In the rows, 128 means zero.
Rows swapped in pairs by one turn or mirror: which row each one swaps with
j258: [151 117 146 112 113 132 123 134 111 168 137 109 119 152 141 117]
j973: [142 111 110 123 122 139 139 143 115 125 116  94 129  96 135  95]
j191: [156 138 126 123 130 146 128 150 142 143 139 129 116 106 112 148]
j152: [122  97 126 109 105 125 134 120 141 147 139 101 126 118 126 124]
j17: [174 131 135 110 121 143 129 159 131 170 114 134 122 142 139 142]
j38: [162 135 122 118 125 137 174 149 134 130 115 127 106 100 139 112]
j701: [115 110 115  99 120 164 139 136 142 172 103 143 133 134 131 132]
j909: [155 121 146 120 129 150 143 128 135 156 133 125 140 118 157 154]
j819: [161 117 112 102 133 152 131 170 103 149 115 127 134 124 130 139]
j760: [175 118 139 114 119 127 162 150 105 154 116 129 114 130 146 112]
j537: [144 119 120 139 122 146 139 126 101 150  99 115 119 144 128  83]
j757: [159 122 130 137 117 126 123 134 102 145 134 111 114 124 109 109]
j302: [134 149 112 129 145 170 148 134 151 137 105 121 114 109 137 117]
j164: [135 113 120 101 132 169 140 143 128 156  94 150 136 133 123 145]
j481: [149 102 155 138 121 124 136 122 123 159 123 107 127 125 154 110]
j402: [144 133 118 132 112 138 148 130 148 135 102 100 112 111 142  85]
j625: [156 147 115 136 139 159 141 147 136 140 112 134 110 108 109 135]
j342: [155 143 107 138 141 157 137 145 116 137 106 133 112 117 105 121]
j575: [121 130 113 106 107 155 165 123 128 133 110 116 119 144 148 100]
j414: [118 103 114 107 114 161 138 121 138 167  90 142 124 140 130 130]
j482: [155 117 135 137 109 128 130 129 100 153 122 108 112 140 117  98]
j971: [130 110 108 117 145 168 147 132 129 161  87 137 137 134 133 137]
j440: [152 125 135 107 126 130 134 122 144 142 131  92 131  93 137 105]
j852: [131 143 111 104 129 160 155 154 148 138 107 142 106 134 129 130]
j561: [156 135 116  86 140 159 141 145 117 162  95 130 130 145 134 116]
j236: [114  95 132 119 112 142 133 115 148 166 120 115 137 107 139 116]
j753: [122  95 137 117 104 133 136 113 135 139 123 104 132 107 129 107]
j752: [121  96 131 118 108 141 130 110 154 161 119 120 126 108 133 134]

j537 is swapped with j191
j17 is swapped with j402
j575 is swapped with j909
j625 is swapped with j482
j752 is swapped with j414

Rows swapped in pairs by one turn or mirror: which row each one swaps with
j461: [134 106 130 135 109 101 137 140 137  90 142 130 153 149 127 122 126 118
 120 104 138 133 124 136 120 117 129 101]
j310: [147 130 120 100 132 124 133 144 134 118  86 140 129 149 138 131 131 112
 137 127 161 122 123 139 136 148 124 131]
j495: [152 106 106 103 126 125  80 149 140 121 136 109 142 128 109 106 128 163
 127 128 146 118 138 104 129 118 106 115]
j15: [137 119 133  99 125 116 134  93 135 130 110 115 122 123 110 121 153 157
 137 158 158 127 139 103 120 125  84 125]
j538: [129 114 122 141 118  91 113 145 141 134 130 136 162 122 122 105 150 116
 129 129 137 110 146 116 129  90 116 104]
j573: [141 121 140 126 122 133 138 116 129  96 118 113 140 136 143  99 160 151
 107 122 146 111 154 120 130 113 121  74]
j317: [130 127 129 111 124 125 124 104 140 102 103  88 117 108 137 141 147 131
 145 107 141 111 126 117 124 129  83 118]
j860: [154 120 119 121 132 134 151 113 128 119 115 103 133 116 140 117 126 137
 130 138 128 141 161 101 114 102 120  90]
j421: [131 111 123 112 132  87 107 101 135 126 152 123 132 133 142  97 136 125
 136 120 109 120 129 108 110 148 123 111]
j151: [127 120 111  99 139  91 150 120 141 124 113 117 129 141 120  79 113 115
 127 144 153  98 139 151 150 127 101 126]
j277: [116 110 104 101 142  85 157 118 136 123 120 112 132 143 115  78 125 125
 125 141 146 102 136 139 143 122  98 129]
j332: [153 122 111 121 129 136 108 146 142  99 162  99 126 122 119 109 132 127
 115 120 142 119 132 115 118 145  80 113]
j399: [128 118 143 118 116  96 103 129 133 101 126 125 115 119 143 144 124 142
 118 152 148 103 155 102 140 147 115 122]
j218: [149 135 118  98 141 118 133 136 142 126  89 139 129 151 137 116 119 113
 143 126 156 116 127 150 144 146 120 125]

j399 is swapped with j421
j495 is swapped with j332
j860 is swapped with j573
j151 is swapped with j218

Rows swapped in pairs by one turn or mirror: which row each one swaps with
j892: [125 116 161 110 135 142 110 143 105 157 140  94 103 119 138 128 149 137
 127 141 141 132 160 140]
j43: [138  90 149 128 160 143 135 142 116 126 154 101  99 132 156 106 112 154
 130 130 119 134 145 108]
j66: [148 132 139 158 134 110 119 125  98 113 131 122 127 139 162 125 121 150
 139 138 137 125 157 135]
j649: [ 92 111 140 123 168 154 142 118 124 145 145 115 112 135 137 130 125 128
  88 129 138 131 128 124]
j663: [107 132 122 146 125 108 147  89 103 143 115 107 117 125 153 150 155 115
 124 130 116 122 141 132]
j321: [115 114 126 138 125 119 157  84 114 134 153 129 141 126 150  91 132 132
 102 120 126 132 132 132]
j409: [138 133 135 130 132 142 108 111 105 129 112 110 121 128 138 121 127 104
 162 132  99 112 141 118]
j862: [120 147 126 113 144 133 156 113  94 131 139 106 115 113 145 162 147 114
 129 141 126 152 136 120]
j125: [131 122 149 159 125 119 132 118 143 174 131 113 123 128 146 120 145 134
 134 134 124 160 140 124]
j688: [135 130 109 127 161 139 133 130  92 126 149 120 136 131 146 116 102 115
 140 134 101 110 134 123]
j661: [136 124 146 135 132 121 121 129 147 107 141 123 100 129 167 103 110 138
 124 114 117 132 138 118]
j156: [106 122 145 110 138 129 135 126 134 174 147 121 122 125 163 113 141 130
 111 130 131  91 149 131]
j740: [122 110 150 129 150 133 138 113  71  92 134 112 114 139 135 127 145 112
 121 135 121 137 133 124]
j941: [119 109 153 117 119 144 164 111 123 170 158 105 129 118 140 100 150 120
 131 140 122 126 139 104]

j892 is swapped with j321
j661 is swapped with j862
j66 is swapped with j740

Rows swapped in pairs by one turn or mirror: which row each one swaps with
j97: [105 118 131 120 147 165  99 150 148 118 107  92 121 110 122 143  94 147
 114 121 149 139 104 139 146 110 133 113 111 125  99]
j290: [118 101 127 122 127 134 128 151 164 142 110 103 103  88 103 114 116 128
 147 129 122 122 101 139 147 133 166 125 127 115 110]
j968: [138 118 143 113 108 139 109 104 106 120 130 112 125 122 137 137 131 120
 129 153 101 111 119 101 121 129  99 135 147 122 109]
j350: [116 108 120 126 132 139 119 144 160 143 102 106 109  92 105 130 102 136
 127 116 123 121 103 143 150 135 165 120 127 101  99]
j805: [120 115 122 132 136 136 125 155 170 138 116 101 113  84  99 111 124 125
 144 122 123 120 107 132 150 130 158 125 125 115  94]
j205: [107 133 123 125 136 171 100 148 130 114 111  91 132 121 135 140  91 148
 121 125 146 132  80 126 141 114 109 118 108 132 105]
j331: [139 118 150 102 106 156 116 116 117 111 133 108 136 117 140 129 125 122
 122 159 104 121 102  94 128 121 120 114 145 112 102]
j801: [149 129 131 108 105 143 112 110 108 110 127 120 118 113 137 127 137 120
 121 163 112 114 120 107 119 127 100 137 146 123 109]
j874: [103 121 118 123 146 168 100 145 146 116 112  84 143 117 131 128 112 138
 124 121 142 132  94 127 138 109 127  96 108 131  98]
j228: [112 125 120 120 146 169 107 149 144 114 106  93 131 119 127 130  97 150
 121 118 134 133  89 135 144 105 117 108 107 142  95]
j229: [127 104 117 126 129 128 143 140 148 143 116 104 106  95  99 117 126 121
 151 142 117 119 118 126 155 155 157 135 139 107 116]
j46: [124 104 117 126 130 128 126 145 161 140 120 102 115  89  97 116 106 138
 151 123 114 109 105 126 152 134 157 131 117 101 115]
j743: [146 115 141 117 103 154 106 110 100 128 117 117 133 115 134 128 139 127
 126 160 111 115 116 101 128 133 107 141 154 123 105]
j632: [125 140 108 148 135 140 109 118 106 121 112 114 101 136 116 128 141 136
 147 149 114 130 122 131 136 136 102 169 125 126 125]
j528: [119 108 117 134 126 138 119 150 152 146 112 112  96  89 102 110 117 123
 147 118 130 118 101 136 143 134 162 120 108 112 104]
j460: [129 135 103 146 136 132 117 127 112 130 104 113  98 116 109 129 138 135
 147 141 124 122 130 138 131 139 105 168 121 142 133]
j112: [140 123 125 141 127 149 109 119  99 130 102 122 114 123 118 125 147 136
 137 159 124 124 133 119 128 139 100 165 139 133 123]
j615: [130 142 120 137 125 138 116 120 100 115 108 116 107 119 125 133 151 129
 145 164 111 131 124 119 128 144 100 158 141 127 124]
j230: [127 103 125 123 128 129 128 148 158 137 118 107 112  90  91 112 118 127
 144 129 120 112 121 140 140 141 159 127 132  98 111]
j296: [101 136 122 118 138 171 110 154 148 122 108  94 123 116 126 123 102 144
 120 118 148 130  85 120 138 106 126 112 110 140  92]
j988: [139 113 145 106  97 134 125 111 108 115 134 110 132 107 137 130 128 118
 116 157 114 118 117 100 120 127 115 122 145 121 108]
j459: [136 121 152 101 108 143 121 116 123 123 127  98 137 103 147 130 131 120
 126 160 109 123 102  97 129 134 122 112 154 115 113]
j807: [136 127 124 145 135 136 122 115  99 123 113 120 104 130 120 136 141 124
 140 154 118 127 124 120 120 137 101 163 136 129 131]
j940: [140 141 102 141 141 148 110 126 111 127 110 119  90 124 104 123 130 138
 146 141 121 130 126 140 127 131  97 160 120 139 122]
j184: [106 124 125 115 143 172 115 154 130 109 122  87 137 120 126 131  90 149
 125 115 145 132  92 128 136 110 125 120 106 136 112]
j389: [119 142 130 119 133 169  93 139 122 112 124 101 134 124 135 131  93 152
 116 131 135 126  95 127 134  95 106 118 111 145 107]

j807 is swapped with j968
j228 is swapped with j290
j743 is swapped with j112
j389 is swapped with j229

Rows swapped in pairs by one turn or mirror: which row each one swaps with
j859: [113 150 136 122 133 109 141 118 129 154 119 146 127 120 148 116]
j94: [123 119 121 136 106 112 150 143 134 130 102 138 115 106 144 117]
j21: [122 134  91 143 134 126 149 145 146 114 126 158 144 111 144 116]
j70: [131 119 135 126 146 137 137 133 130 101 150 154 135 108 117 112]
j20: [144 120 136 137 153 116 128 120 119 156 130 150 147 147 118 112]
j928: [147 119 140 147 139 132 117 122 109 106 136 143 124 137 101 136]
j438: [121 139  98 139 132 106 136  95 142 107  90 136 114 121 130 123]
j932: [133 123 104 145 146 136 112 115 148 116 164 143 139 130 129 130]
j806: [116 117 112 141 103 121 124  97 132 120 104 118 137 146 137 135]
j721: [110 146 124 141 135 104 137 133 132 141  98 160 121 105 144 116]
j906: [144  96 129 154 124 122 115 113 107 131 145 124 127 139 130 133]
j261: [104 145 102 134 139 118 113  92 135 121 130 148 130 151 134 103]
j715: [136 103 108 157 119 130 109  93 141 141 127 144 132 156 118 116]
j777: [123 140 135 136 133 134 123 120 169 126 121 160 127 102 127 114]
j120: [114 147 130 151 120 124 134 144 118 114  98 138 128 103 131 130]
j963: [138 113 128 154 154 115 101 103 129 149 135 154 131 144 115 121]
j359: [140  96 122 152 128 124 110 110 110 136 146 130 126 146 125 134]
j5: [123 128 104 161 147 137 119 114 110 134 130 177 153 136 134 124]
j291: [130 111 129 141 128 126 127 140 158 120 117 140 109 100 109 107]
j969: [134 114 128 147 118 122 131 128 125 107  92 118 148 135 115 133]
j586: [107 112  90 160 130 128 116 112  97 131 136 153 123 134 139 126]
j551: [155  90 106 146 129 125 140 106 142 133 121 154 116 137 108 108]
j889: [112 115  97 127 127 132 145 106 126 121 148 170 134 130 146 104]
j52: [126 143 125 139 155 118 128 139 132 104 108 148 143 130 107  98]
j211: [144 122 106 154 155 113 120 100 119 103 106 134 131 138 106 131]
j147: [128 112 121 140 102 111 152 137 132 131 105 133 118 110 150 114]
j412: [116 128 101 132 100 118 151 109 137 125 105 162 111 132 143 112]
j210: [114 140 120 143 129 124 140 117 100 113 125 141 105 103 138 143]

j21 is swapped with j932
j210 is swapped with j551
j261 is swapped with j52
j412 is swapped with j928
j806 is swapped with j969

Rows swapped in pairs by one turn or mirror: which row each one swaps with
j741: [125 100 103 137 138 143 103  91 126 127 146 121]
j432: [150 124 126  92 138 143 126  89 129 125 123 131]
j762: [132 126 127 159 130 133 157 128 102 130 120 110]
j952: [127 122 118 141 129 134  95 118 136 137 105 125]
j145: [150 130 133 106 136 142 161  97 107 121 127 123]
j429: [129 129 128 163 126 135 145 128 107 132 114 111]
j761: [135  87 111 117 145 124 119 101 139 149 129 128]
j864: [130 116 115 131 135 134  91 114 142 136 111 125]
j367: [146 121 118 113 140 139 109 120 130 136 137 159]
j539: [137 125 117 108 157 125 109  97 146 134 126 108]
j382: [133 116 126 118 128 118 116 102 131 112 123 157]
j346: [136  94 120 137 142 123 166 111 110 145 136 118]
j980: [153 135 111 112 138 130 100 112 134 142 148 123]
j979: [132 114 122 107 150 136 109 105 152 136 120 129]
j401: [149 129 127 132 136 139 155 130 101 132 143 149]
j294: [136 120 110 118 130 133 154 106  95 115 157 114]
j324: [113 126 114 134 140 128 148 104  88 117 147 115]
j462: [129 129 127 162 126 133 146 129 105 131 112 116]
j172: [124 128 123 161 123 139 136 129 113 135 106 114]
j157: [127 110 108 113 144 133 100 110 146 146 124 121]
j809: [127 106 111 155 136 143 146 100 101 123 151 112]
j123: [135 122 134 135 126 116 154 111 107 108 128 149]
j131: [134 113 103  99 133 134 110  96 122 119 151 123]
j589: [136 123 136 135 146 134 174 119 112 130 129 115]
j704: [162 128 109 116 132 124 151 134  97 134 134 118]
j773: [127 122 118 142 129 136  95 118 137 137 106 121]
j657: [129 120 122 143 140 132 169 125 103 139 134 106]
j101: [161 122 101 100 135 124 110 125 122 138 128 127]
j815: [139 132 127 132 153 125 164 110 113 129 134  95]
j763: [123 123 118 147 124 139 104 123 132 138 101 120]
j567: [111 119 105 114 144 128 100  94 117 122 140 124]
j658: [156 142 120 133 135 129 150 123 103 137 155 112]

j763 is swapped with j172
j979 is swapped with j589
j429 is swapped with j773
j704 is swapped with j101
j657 is swapped with j157
j809 is swapped with j741
j462 is swapped with j952

